In each game, the first row plays the second. By how much does the first row win? 7 means about a draw, 15 a big win and 0 a big loss. Wins can go round in a circle.
[-33  43   2  35   6  29  28   0]
[-32  62 -13  18  12  58   7  34] >> 1
[   9    7   44   -5  -62 -127  -94  -16]
[-9 30 -4  4 21 32 34 27] >> 7
[  6   2   1  16  17  35  52 -28]
[-11  10  -3  -9  23  -6 -20  47] >> 7
[  6 -75   5 -16  14  -8  15 -42]
[ -8  82 -26  49  15  18 -37  53] >> 8
[ -2 -35  18   4 -33 -58 -28 -63]
[ 10 -14   5 -28 -17 -24 -17 -22] >> 9
[ 14  17  10 -48 -74 -47 -91  -6]
[-24  78 -38  56   1  29  29 -13] >> 15
[-16  23   8  19 -44   5   6 -52]
[-13  58 -10  -6 -34  35 -28  40] >> 3
[ 44 -79 -10 -20  52  10  67 -31]
[ 14 -49 -16  -1 -19 -22 -17 -46] >> 12
[  5  19   9 -18 -38 -55 -77  21]
[-43  71 -21  12 -51 -14 -64  -9] >> 15
[ 13  50  47 -12 -41 -85 -57  -1]
[-37 -33 -53  16  -9  44  24 -47] >> 9
[  2 -23   0  -2  21 -16  16 -13]
[-38 -29 -17  15 -18  15  34 -76] >> 3
[ 37 -70  -4  47  56  -4  66 -11]
[ -3   8  23   7 -53 -55 -32 -26] >> 10
[ 21  -2 -23  57  40  17  61  -3]
[-22  22 -17  10  -4  50  -2  25] >> 7
[ 20 -51   1  19  42 -36  14  18]
[  1  45 -19  -4  39  51  21  40] >> 7
[ 29 -35  -9  18  46 -12  33  26]
[ 16 -58   6  10   1 -21  14 -47] >> 6
[18 21 11 31 24 -4 15 29]
[ 33 -62   3 -61  53  15  -7  71] >> 8
[-11  -4 -40  50  28  75  49   8]
[ 49 -50  -7  17  48 -37  24  -6] >> 7
[  9   0  18 -41 -73 -29 -72  -2]
[ -4  65 -18  54  14 -10   8   7] >> 11
[ 27 -66   7 -16 -23 -21 -16  -5]
[ 19  -7  25 -73  54  50 -17  88] >> 7
[-29  48 -20  11 -15  17   0   1]
[  9 -16 -10 -49 -26  17 -23  28] >> 1
[-11  31   2 -27 -63 -38 -50   1]
[-46  95 -20  34 -56   5 -10 -27] >> 15
[ 10 -17 -14  61  35  20  61 -35]
[  9  -7  25 -44 -77 -37 -74 -15] >> 9
[ -4 -66  17 -20 -18 -28 -17 -10]
[  7 -41  26   5 -42 -40   1 -54] >> 8
[ 15  16 -10  10   2   7   5   8]
[ 36  -3   5  22  45 -20   8  37] >> 4
[ 27 -67   6 -24  56   1  13  41]
[-2 -9 -5 48 46  0 34 -5] >> 2
[  3  16   2 -14  24  15  -8  60]
[-30  12 -13  34  19  13  44 -10] >> 8
[ -2  13  12  17   0 -16   9 -28]
[  5 -30  -3  32  23   9  38 -10] >> 7
[ 25 -32  18  -7  40 -27 -21  67]
[-10  55 -37  20  18  59  24  32] >> 10
[-16  10 -20  -5 -50 -19 -35 -19]
[ 20 -28 -16  23  38   1  19  15] >> 4
[10  1 -8  2 23  3 36 29]
[ 29 -44  22 -28   3 -30 -27  17] >> 8
[-25 -24 -16 -17 -28  23  17 -44]
[ 26 -88  18 -53  50 -19   8   9] >> 10
[-10  46  -7  -7  -4   5 -22  42]
[ 29 -38   7  12  64  42  83   8] >> 8
[ 33 -38  24 -66  28  19 -23  60]
[ -3 -41   9  27   9 -21  39 -34] >> 1
[-19  57  11  24 -19  10  18 -20]
[ 35  17  55 -52 -36 -59 -64  29] >> 4
[-47  73 -16  42 -24  20  13 -24]
[25 40 10 24 27 11 36 18] >> 6
[  9  34  -2 -84  53  94 -10 101]
[ 13  18  42 -25 -33 -18 -33  -3] >> 5
[-22  76  14  13  -4  40  39   7]
[-35  57 -11  16 -92 -16 -39 -56] >> 0
[ -5  -6 -11  -1 -51 -22 -21 -58]
[-11  45  23  11 -40 -45 -32 -16] >> 8
[ 25   4  -3   0 -13 -12   0 -32]
[-7 14  5 12 22 15 35  9] >> 7
[  9 -24  -8  -2  40  34  -2  52]
[-27  41  17 -19 -50 -24 -42  -8] >> 8
[  4 -49 -17  22  26  28  34  17]
[ 16  20  30 -67   1  33 -22  68] >> 8
[  1  35  27 -13  -6  19  15   9]
[-31  49   0  28 -35  -9  -6 -40] >> 7
[-27  92 -44  46 -16   9 -31  18]
[ 13   3  28 -32 -22  -3 -26  12] >> 2
[ -5 -36  -5 -15 -10   3   9 -38]
[-16   9 -10  44  -9  10  36 -42] >> 6
[ -2 -51  -2 -92 -76 -54 -82 -30]
[  4 -25 -20  -9 -67 -34 -16 -64] >> 9
[ 21  12 -17  54  25 -18  13 -14]
[-23  68   1   4 -20  15 -35  15] >> 9
[-46  30 -41  50  15  69  36  -6]
[-22  49 -44 -12 -77   2 -51 -41] >> 0
[ 41 -47  24  -8  45 -21  19  25]
[  56  -27   54 -127   81   88  -20  127] >> 12
[  1 -41  21  -5 -22 -47   4 -41]
[ -2 -71 -22  -7  -3 -26  15 -44] >> 8
[ -8 -39  -3  15  61  29  42  24]
[  8 -35 -10 -11  -8  -4 -41  -2] >> 10
[  5   2  21 -15 -63 -20 -13 -48]
[  9  43  16   2 -12 -12 -16   4] >> 7
[26  3 -3 68 74 34 58 35]
[-42 -61 -37 -53 -66   1 -34 -65] >> 6
[ 27 -52  12 -14   4  -9  14 -19]
[  46   -2   60 -115   73   51    2  125] >> 7
[-10  -1  22  10 -13 -19  -3 -26]
[ 23 -28  15 -30   6  -6  -5   3] >> 9
[ -8 -38 -15 -28   9  80  43 -34]
[-20  84 -35  30 -41   8 -17  -4] >> 2
[27 -8 -8 27 44  8 39 29]
[ 14   4   8 -32   6  11 -29  64] >> 9
[ 15 -52  21 -17   5 -24  11  -8]
[ -6 -57 -15   3  72  69  73   8] >> 0
[-18  56  -8  46   4  11  10   9]
[ 6 27 33 -4 38 14 35 19] >> 11
[  31    6   57 -122   24  -20  -60   87]
[-46  67 -29  27 -48 -29 -31 -36] >> 12
[ -6   4 -13  -4  19  -4  23  19]
[ -8  -6 -11  24 -10  25  28 -44] >> 7
[ -3  13  -2  24  -6   9  26 -39]
[-17 -27 -33  57  49  63  85 -27] >> 8
[  9 -32  24  38  11 -44  20 -32]
[-53  61 -20 -14 -78 -15 -94 -20] >> 5
[ 15 -19  -1  32  30 -42   3  -5]
[  7 -75   3 -23 -13 -25  -7 -44] >> 8
[-24  62  -6  24 -44  11 -13  -6]
[  1 -14  15 -15 -59 -72 -43 -49] >> 3
[ 46 -71   2 -10  78  42  60  31]
[  7 -21   5 -53 -42 -10 -69  30] >> 15
[-12  25   8  -1 -23 -22 -33  -3]
[16  0  3 -2 24 -4  6 21] >> 6
[ 27   2  26 -21 -50 -65 -87  24]
[ 12 -27  19 -66 -41 -31 -73  12] >> 7
[ 20  -9  19  -3  20 -20 -32  38]
[ 35  44 -10 -61  58  74 -20 100] >> 13
[-34   7 -44  50  26  61  68 -32]
[-16 -28   1  31  24  26  48 -30] >> 14
[  0 -24  10  29  30 -27  24   8]
[-27 -51  -5 -47 -26  25  16 -22] >> 5
[-32  -1  -6 -46 -86   6 -31 -56]
[-54  53 -45  56   5  95  50 -23] >> 15
[-40  59 -41 -16 -39  81  -1 -31]
[ 29   3  57 -18  17 -43 -16  33] >> 6
[ -6  27 -12 -38  -7  17 -24  24]
[ -2  12  13 -20   6   0  20 -10] >> 8
[-12 -25  -5  85  46 -19  71 -35]
[-11  21  -9 -28  14  14 -35  50] >> 5
[-23  45  -1   9 -27 -19  -5 -29]
[  6 -45  18   7  30   6  43  -2] >> 10
[-21  71 -17  12 -15  25   7 -21]
[ 19  24 -20  65  30   6  35  -4] >> 6
[ -6 -29 -21  10  -8   4  19 -39]
[ 11  13  23  -3 -12 -41 -30  28] >> 7
[-18  49 -18 -35 -80 -31 -91 -24]
[ -6 -34 -23  60  27   1  57 -18] >> 8
[-29  74 -11 -13 -71  13 -72  30]
[ 20 -28   8  -1  40 -20  17  36] >> 2
[ 46 -12  27 -99 100  64  16  68]
[-25  25 -30  35 -10   3  18 -28] >> 7
[-26  -1 -39   3 -58  30  -1 -90]
[ 0 75  1 55 34 20 24 18] >> 11
[ -6 -32 -16  31  40  18  52   6]
[ -1  -1  -2  44  27  -8  43 -24] >> 7
[ 22   2  24 -26 -38 -30 -67  11]
[-31  37 -10  10 -39  -7  -2 -36] >> 12
[ 21 -19  22 -23  66  23  63   5]
[ 32 -39  -6 -13  44  16  29  21] >> 12
[  3  -6  -9  38   6   4  51 -53]
[ 22 -33   7  -7  16 -35   1  -2] >> 9
[-16   9   8  -2  -3  23  33  -5]
[-12   2 -15  59  35  18  57 -12] >> 8
[ -2 -12  21 -27 -55 -20 -15 -43]
[ 45 -40  15 -16  13 -13 -10  16] >> 6
[-22   2 -25  39  31  51  42   5]
[  7  -1  20  11  34 -22 -14  44] >> 11
[ 38 -53  -6 -77 -71 -57 -48 -32]
[ -4 -23  17  29  25  -2  43 -16] >> 0
[ 27 -58  31   5  52 -46   8  23]
[-36  61 -23 -29 -36  24 -45 -13] >> 7
[-17 -38  -6  37   0  16  59 -78]
[-16   0   0  -8   3  13  -6  29] >> 6
[-20  24  -7  36   8  -5  29   6]
[-47  72 -33  33 -63 -15 -49 -15] >> 1
[-13 -15 -60  28 -14  15 -19 -12]
[ 40 -36   9  18  62  37  70  -8] >> 4
[ -7  27  19  -9 -50 -47 -46 -24]
[  3 -28  24  14   4 -28   8 -20] >> 5
[-41  -4 -26  -2 -63   8 -10 -79]
[ -5  -6  -4  23  14  14  30 -14] >> 9
[ -6 -34  -4  -3 -16  17   9 -28]
[  1  65 -33  28 -16  24  11   0] >> 7
[-9  5 10 37 19 32 58  5]
[ 13  27  -2   1  15  21 -16  47] >> 5
[  8 -12  27  19 -35 -65 -27 -35]
[13 10  2 -2 32 32  6 47] >> 8
[ -1  18 -15   3  88  85  52  58]
[  7 -67  -6  45  83   1  58   0] >> 15
[ 32  -5  -3 -23  23  32  19  -8]
[ 19 -18   0  36  53   9  39  40] >> 5
[-34  49  -4  13 -22  -8 -10   2]
[ -7  70 -24  40 -13  21  -2  11] >> 2
[ 15  52   9 -36   7  -8 -37  62]
[ 13  20  15  26  21  -5  32 -22] >> 6
[-29   3 -57  51  63 126  97 -21]
[ 34  -8  14 -53  -3 -47 -65  45] >> 2
[ -8 -43  -7  49  20  -4  47 -29]
[-6 43 -1 45  5  4 35 -4] >> 4
[ 1 12 -6 -4 35 14  1 46]
[ 12 -70  25 -16 111   5  42  52] >> 7
[ 37 -55   5 -74 -25 -43 -96  45]
[-10  49 -20 -11  -7  33 -49  56] >> 15
[-10  56  -5   6  19  45  23  24]
[-15  56 -22   9 -38 -15 -65  28] >> 0
[-27  -4 -32 -55 -72  12 -41 -14]
[  1 -60 -64 -19 -52   6   5 -65] >> 1
[-42  52 -21  38  20  19  17  20]
[-26   8   8   3 -71 -33 -28 -60] >> 5
[ 31 -54  18 -62 -60 -27 -25 -34]
[-11  17  -1  41  42   9  21  23] >> 4
[  2  31  20  13  27 -16 -11  22]
[-15  23  -3  52  16 -15  43 -26] >> 6
[-10  48 -23  48  49  79  72  25]
[ 12 -33   6  73  58 -41  52  -3] >> 15
[ -1 -42   5 -28  66  86  66  13]
[-19  37 -27  -1 -27  53   3 -17] >> 0
[  9  20 -18  14  11  52  38  40]
[-29  87 -25  40 -12  29  -5  25] >> 10
[ 13 -59  10 -17  31   4  16  31]
[-51  63 -22  29 -37  -7 -38 -22] >> 4
[ -5 -42 -30   8 -23 -35  -7 -40]
[  1 -35   4  13  45  40  65   2] >> 4
[  7  -5  20 -30 -42 -21 -45  -4]
[ 29 -72  -7   5  34 -15  33   7] >> 2
[  6  -2 -25  45  31  54  54 -30]
[ 10 -33  34  13 -52 -89 -15 -57] >> 8
[-1  4 -4 17 28 20 46 15]
[-39 -15 -17  18 -61  11   5 -89] >> 5
[ 15  23  52  -2  46 -46  -9  44]
[ -2  36 -51  45  -3 -18 -36  34] >> 11
[-15  10  -7  44  17  26  62 -22]
[-42  77 -13 -12 -81 -20 -86   9] >> 0
[ -4  32 -21  70  22  20  57  -1]
[ 28 -37  -3 -13 -13   2  -8  -3] >> 6
[ 40   6  42 -20   7 -55 -41  28]
[ 19 -17  53 -37 -39 -65 -40  -7] >> 5
[-13  20  -2  33 -20 -11   9 -31]
[  0  31  14  -4 -32 -13 -45  16] >> 6
[ 10  27 -10 -51 -64   3 -78  37]
[-28  57  -3   5 -14  33 -22  36] >> 15
[ -1  30   6 -21 -78  -6 -89  15]
[-14  19  -7  44 -10 -11  36 -50] >> 11
[-11  24   4  37 -32 -37 -37 -26]
[-49  47  -1  37 -30   4   8 -55] >> 9
[-10  16 -17  33  25   6  23  25]
[ 12 -28  -6  10  56  18  40  22] >> 8
[  7 -15  11 -11  30  -2 -14  42]
[ 33 -40  39  -9 -13 -49 -24 -33] >> 8
[ -38   61  -19  -15 -109  -21  -89  -26]
[-10  54 -50  31  14  43  14  13] >> 12
[ -2  -6  -6 -45   5  32 -10   3]
[-15 -13 -61  45  26  71  60  -2] >> 9
[-25  53 -30   7 -44 -15 -51 -18]
[  6  28  -3 -30  25  33  -1  56] >> 7
[  38 -125  127 -127   55  107  -12   46]
[ -3  55 -18  42  -7   6  20  -7] >> 5
[ 21 -96  17 -75 -81 -64 -83 -29]
[ 18  -6  24   0   2   2 -12  10] >> 5
[-12  40  -7   2 -60   1 -43  -6]
[ 32 -20  -4 -36  47  54  49  41] >> 4
Each pair is two rows. How far apart are they, by a hidden measure? 0 means very close, and 12 very far.
[-33  23 -18   9  13  -5  -5  24]
[ 35  36 -32  25  41  -3  14 -40] 5
[ -62  -57  121   10 -127   -7  -43    8]
[ 32 -33 -14   3  -5  21  -5 -41] 11
[  3  40 -22  10  18 -14  15 -25]
[ 28 -14  -9 -21   3  10   1 -13] 2
[-44   7   5 -11  -1 -10 -15  44]
[-32 -17  15  21  23  43 -37 -12] 9
[-21  -4 -35  16 -33   2  27  -7]
[-46 -85  26 -24 -51  13 -36  40] 2
[ 39  25 -32  15  35   1  18 -33]
[ 31  22  -8  14  24   5  -1 -39] 2
[ -18 -116   86  -77  -53   28  -65   20]
[ 18 -11 -10  -9   0  10   5   8] 4
[ 26  43 -29  12  33  -8  16 -25]
[ 40  44 -41  18  51   2  15 -42] 2
[ 31  22 -35  16  29  -1  17 -32]
[-36 -12  47   2 -56 -13 -22   8] 6
[ 30  37 -38  19  37  -1  17 -30]
[-36  -6  32 -16 -19 -13   2  52] 6
[ 34  34 -40  19  37   0  23 -30]
[-52  15 -27  25 -33 -10  25  17] 8
[-36  -6  35 -16 -16 -10   7  48]
[ 36 -19 -22  -4   8  21  15  -9] 6
[ 14  46 -36  23  34 -10  18 -23]
[ 35  45 -40  25  47  -7  19 -41] 2
[ 35  46 -43  22  47  -2  12 -38]
[-32 -17  55 -56 -24 -16 -11  56] 7
[ 30  33 -37  27  37   1  13 -35]
[ -53  -31   96    4 -112  -25  -25   12] 12
[ 32  44 -38  25  52   1  17 -40]
[ 52 -40 -26  11  11  -6  33 -19] 3
[ 26  23 -30  19  32  16  18 -22]
[-29  -5  28   8 -36 -14  -9   3] 6
[-33 -47  56 -60 -47  -7 -22  58]
[ 25  53 -45  28  46  -4  13 -32] 5
[ 35  45 -39  17  49  -4  15 -38]
[ 26 -28 -16   5   0  26  -8 -31] 5
[-38 -10  59   2 -58 -16 -17   7]
[ 40  41 -42  21  49   1  15 -39] 8
[ 31  23 -28  14  26  -1  19 -22]
[ 29  36 -29  15  34  -7  21 -26] 1
[ 42 -21 -16  -2   2  34  13 -28]
[ 37  14 -48  14  24  14  28 -22] 3
[-31  15  -5  -2   7  -1  -6  24]
[ -1  38 -20  12  30 -19  12  -9] 1
[-95 -69 127 -96 -89  -9 -21 127]
[-22   4  11   1  19  16 -23  -2] 11
[ 30 -53   0 -30 -16  29   4  11]
[-42 -21  41 -13 -16  -9 -22  35] 3
[ 26 -15  -3 -29   0  16  -3 -11]
[ 16 -10 -34  -7   3  33  26  20] 4
[ 36  44 -42  22  51   1  20 -47]
[ 36  47 -42  21  53  -1  15 -40] 1
[ 34  22 -25  17  31  -1  12 -23]
[ 23 -62  32 -41 -27  50 -10   7] 2
[-51  -8  61 -43 -26 -19  -6  71]
[ 23  43 -34  27  36 -10  17 -31] 8
[13 -9 -6 -8  1 22  2 -1]
[-69 -11  52 -27 -36 -10 -10  71] 7
[-38 -13  31 -20  -7   2 -20  38]
[-26   0   6  10  22  24 -23  -2] 4
[  4  24 -32  21   3 -10  18 -14]
[  3  -4  10 -20  -2  14   5  11] 4
[-26  -4  31   8 -41 -14  -9   1]
[ 36  35 -36  17  38 -10  19 -38] 6
[-41 -13  66 -60 -30 -21 -18  61]
[ 35  44 -42  20  50  -5  18 -39] 7
[  8 -96  37 -81 -51  40 -16  42]
[ 22 -44  23 -34 -19  12 -34 -37] 7
[-15 -44  59 -69 -32  -5 -23  35]
[ -25 -122  115  -94 -102   18  -22   42] 5
[-67  -9  88 -63 -41 -34 -23  79]
[-33  -8  39  -8 -35 -16 -15  17] 8
[-106  -55   90  -44  -76  -41  -33  124]
[-52  11  47 -28 -18 -43 -47  79] 5
[-24 -28  58 -40 -65 -21 -41  19]
[-52 -32  19   0 -13  17 -44  37] 1
[ 12  31 -44  20  15  -7  24 -26]
[-85 -30  85 -44 -45 -43 -10 106] 10
[ 34  15  -8  15   3 -11  16 -62]
[ 23  51 -38  27  44  -9  14 -35] 5
[-64 -35  75 -11 -94 -20 -34  39]
[ 38  32 -54  53  61  30  -4 -61] 10
[ 30  12 -33  11  17   4  20 -27]
[ 25  40 -58  66  58  27 -11 -62] 6
[ 35 -18 -21  -2   5  18  17  -2]
[ 13 -13  -1 -10  -1  21   3   4] 0
[-16   3  19  -4  -7  -1   7  32]
[ 32  34 -36  25  49  10   6 -44] 6
[-18  -3   5  10  23  22 -17   0]
[ 36  33 -41  24  43   5  19 -42] 1
[ 26  14 -25  14  16  -1  13 -30]
[ 38  34 -39  16  41  -8  20 -36] 2
[ 36  46 -40  20  51  -2  17 -40]
[-34 -35  31 -29 -33 -24 -20  25] 5
[ -3 -39  32 -34 -21  23 -10  30]
[-25  -4   8   5  18  18 -20  -3] 3
[ 30 -16  -5  -8   0   8  12  -9]
[ 32 -41  -4 -25 -10  28   5  10] 1
[-72 -40  88 -23 -88 -29 -34  64]
[ 31  42 -44  28  41   2  12 -43] 8
[-127  -78  127  -60 -127  -55  -19  127]
[ 32  34 -36  18  38   0  19 -32] 12
[-15   6  -3  14 -19 -17  12  -8]
[-69  10  47  18  -7  -3 -36  -2] 2
[-57  33  11  25 -32  -9   8  -8]
[-20  -2   3  13  24  21 -18  -5] 7
[ 28  -9 -30  12  13  17  19 -19]
[ 35  46 -42  24  53  -4  18 -40] 2
[-102  -35   51  -15  -64  -24  -51  106]
[ 29  21 -32  15  23  -2  18 -25] 9
[ 16  39 -28  18  28  -4  18 -14]
[-26  -5  12  -7   5  17 -21   9] 1
[ 27 -14  -8 -23   2  15  -3 -11]
[ 38  38 -39  20  46   9  16 -42] 1
[ 11  13 -18  12   8   0  19  -9]
[ 33 -17 -13  10  -7  15  -3 -41] 6
[ 16 -11   0 -23   3   9   0  -2]
[ -2  64 -10  24  32 -32  27   3] 4
[-33 -10  21  -1  14  21 -33  12]
[ 43  18 -50  14  31  12  34 -30] 1
[-47 -75  11  11 -43  37 -36  17]
[-67  -9  49  -2 -35 -23   7  71] 10
[ 23 -59  11 -44 -26  25 -23 -21]
[ 38 -13 -17  -1   9  24  11 -18] 2
[ 32  42 -34  17  42  -3   9 -38]
[ 26  32 -33  15  25   0  13 -31] 1
[ 27 -15  -8 -25  -4   9   1 -11]
[-30  41 -14  35  40  -9  -9  -6] 2
[ 36  22 -34  24  31   1   9 -35]
[ 40 -16 -25  11   0  16   0 -45] 3
[-114  -83  127  -72 -113  -52  -33  127]
[ 38  29 -36  16  38  -2  19 -30] 12
[-26  -3  31   6 -34 -14 -14   1]
[-40 -21  30  -2  -4  18 -38  17] 3
[-28  -5   4 -10  -3   8 -10  19]
[ 37  11 -17  14  23  -2  13 -26] 3
[-20  -9  24   9 -38 -20  -2 -13]
[ 35 -12 -17  -5   6  18  11  -7] 7
[-30  -2  28   5 -11  -8   5  44]
[-127  -51   78   12 -127  -50  -53  127] 11
[ 29  25 -23  10  34 -14  18 -21]
[ 31  43 -43  25  52   6  15 -46] 3
[-79 -67  86   5 -88   2 -52  59]
[ 37  44 -40  23  49   1  18 -42] 10
[ 12  10 -40  15   3  -1  24 -11]
[ 34  34 -43  18  41   0  16 -35] 3
[-78  42  73  18 -73   0 -25  -1]
[ 49 -11 -20  -1  13  31  10 -26] 10
[ 15  19 -18  15  10 -12  21 -20]
[ 31  51 -43  37  56   5   4 -41] 3
[ 26  30 -25   3  38  16  14  -1]
[ 32  35 -14  21  35  -2  17 -33] 4
[ 23 -14  -1 -25  21  19  -8 -15]
[ 11 -10  -6  -6   2  16   2  -1] 3
[ 36  28 -38  22  36  -3  23 -33]
[  0 -23   5 -16 -10  21  -1  11] 1
[ 35  47 -38  22  50  -1  15 -43]
[ -49  -82  124  -77 -120   -1  -46   52] 6
[-51  -1  72 -51 -19 -29 -16  59]
[-26  13  -4  -5   5  -6 -13  31] 3
[ -51 -100   65  -60  -80   15   -5   73]
[ 24  46 -33  22  40  -9  16 -32] 6
[ -5  16   9  19   4 -15  10  -2]
[ -4   3  25 -10 -10  -7   2  30] 3
[ 25 -95  30 -58 -20 -15  -6  35]
[-27  -3  30   5 -37 -15 -10   0] 8
[ 38 -11 -25  17   4  10   5 -43]
[-19   9  17  -2  -4  -6   8  35] 8
[ 31  29 -37  25  37  -3  19 -37]
[ 23 -61  25 -25 -33  54 -11  -8] 3
[-35  -6  32 -25 -32 -24 -19  38]
[-71 -36  40  35 -42  18 -58  42] 8
[-31 -64  48 -25 -82  42 -40  -5]
[ 49 -11 -33  17  23  -9  27 -25] 8
[ 60   3 -12  10  30  16 -12 -50]
[14 -8 -7 -8  5 14 -2  2] 5
[-58 -16  64   1 -89 -24 -34  12]
[ 34  42 -35  25  45  -3  18 -38] 10
[ 18  52 -34  20  45 -18  15 -29]
[  5  -6  -1 -11 -11  10   9   3] 2
[-84 -17  56 -14 -39 -30   7  92]
[ 19 -39  14 -47 -15  12 -19   2] 11
[-15   2  33 -25 -13 -10   3  37]
[-53 -45  54 -29 -50  -5 -12  59] 3
[ 55 -43 -24  10   8  -9  32 -21]
[ -59 -127   75  -50 -127  -24  -41   40] 8
[ 16 -36  20 -51 -20  15 -20   5]
[-30  10 -15  18  28  18  -3   9] 3
[-65 -18  54 -21 -30 -25  -7  75]
[ 28  25 -39  16  28   1  20 -29] 8
[ 27 -20  -7   9  -6  -3  22 -12]
[-61 -34  74 -56 -45 -20 -17  84] 8
[ 20 -48  22 -60 -32  21 -29   1]
[ 24 -18 -17  -1   0  17  11 -12] 2
[ 34  46 -42  22  42  -6  15 -43]
[-27  -6  36  10 -42 -17 -12   1] 7
[-17  -4  13 -34  -9  -5 -13  26]
[-10 -54  -3  28 -18 -24 -15  -3] 9
[-38  15  -2  -7   6 -10  -7  33]
[ 24 -26  -7   0  -4  28   1 -12] 6
[ 42 -61  11 -22   1  65 -35 -42]
[-11  16 -39  23  -6  -8  20 -17] 10
[ 50  -9 -37  18  21  -3  25 -26]
[-42  52  27   3   0  -9   1  34] 5
[ 36  30 -36  17  39   3  14 -37]
[ 23 -17  -1 -33  -1  13  -6  -7] 1
[ 32  29 -28  15  32 -10  16 -29]
[-127  -88  127  -10 -127  -52  -56  127] 12
[ 19  22  -7   0  27 -11   4 -14]
[ 43 -15 -31  16  16 -10  32 -20] 2
[ 37  40 -43  18  50  -2  17 -39]
[  2 -27  29 -34  -8 -19  18  57] 8
[ 11 -53  23 -29 -24  43  -7   7]
[-24   5  24  -3 -14 -10   8  39] 6
[-39  11   1  -3   5 -10 -10  36]
[ 43  -2 -50   9  16  21  33 -18] 4
[-52 -31  32  -4 -22  15 -37  27]
[-58   3  11 -22 -14 -17 -20  74] 8
[ 28  35 -31  19  30 -10  14 -29]
[  2 -11   1  -7  -2  22   0   8] 1
[-31  40  22  36   0 -38   8 -35]
[ -9  35  23  -5  21 -16   7  25] 10
[ 19  38 -25   0  24  23   6 -13]
[-30  -9  16   4  17  20 -30   5] 3
[-14   9  20 -22  -9 -10   4  31]
[ 25 -36 -14  -8 -13  39  -3 -19] 8
[-48 -22  68  -4 -82 -21 -29  18]
[-24  27  14  22  37   8 -23 -17] 8
[-10  68  -2   6  24 -42   4  -1]
[ 31  39 -28  24  32  -6  16 -48] 6
[-24  55  10   7  14  -7  -5  17]
[ 31  24 -25  16  29  -2  15 -25] 3
[-43 -22  33   0   0   5 -36  23]
[-35 -83  62 -45 -69 -45 -41  -2] 5
[ 24  42 -25  17  39 -12  16 -23]
[-25 -30  17   0   9  29 -25  32] 1
[ -14  -86   66 -102  -59   15  -54   24]
[ 25  54 -39  21  47  -9  19 -27] 1
[ 44   6 -51  13  26  15  30 -29]
[ 40  15 -52  15  30  11  29 -27] 0
[-46 -41  69 -44 -38 -13 -16  64]
[  -8 -127   45  -64  -46    6  -16   41] 3
[-18 -17  10 -15 -36  -7  -7  -5]
[ 38 -17 -23  15   1  12   3 -42] 4
[ 30  26 -24  22  29   4  15 -30]
[ 42  -9 -28   4  12  24  13 -28] 1
[-75  -4  91  17 -99 -43 -22  28]
[ -96 -127  118  -78 -127   -8  -63  104] 7
[ 39  32 -38  20  41  -1  17 -34]
[ 43  27 -37  20  42  -2  16 -43] 1
[-20  -4  35 -36 -20 -10   0  43]
[ 48 -14 -33  17  24 -10  26 -28] 6
[ 30  28 -30  17  36   6  14 -29]
[ 30  30 -20  13  27  19   6 -40] 2
[-29   3  24   9 -25 -11  -5   4]
[-35  66 -25  24  48 -11   3  19] 7
[ 29  50 -39  22  42  -5  16 -31]
[ 51 -23 -40 -13  11  41  30  -7] 1
[-28 -17  30  -6   8  25 -37  14]
[-31  -6  14   1  11  14 -30  12] 1
[  13 -101   14    3  -58   47  -58  -81]
[  3 -44  39 -73 -38  17 -28  25] 12
[ 36  33 -38  18  42  -9  19 -34]
[ 27  44 -31  25  40  -7  14 -30] 1
[ 36  44 -38  21  51   3  14 -39]
[-67 -11  20 -23 -25 -24 -31  72] 8
[-24   6  17  -4  -3  -8   7  37]
[ 36  36 -37  16  45   1  16 -37] 6
[ 31  48 -39  30  42  -5   6 -41]
[-127  -16   87  -19  -67  -57  -38  127] 12
[ 15  27 -49  20  15  -4  26 -32]
[-38   6   1 -11  -4 -15 -17  48] 6
[ 26  19 -31  35  28  -3  13 -23]
[ -7  67 -21  44  41 -21  26   8] 5
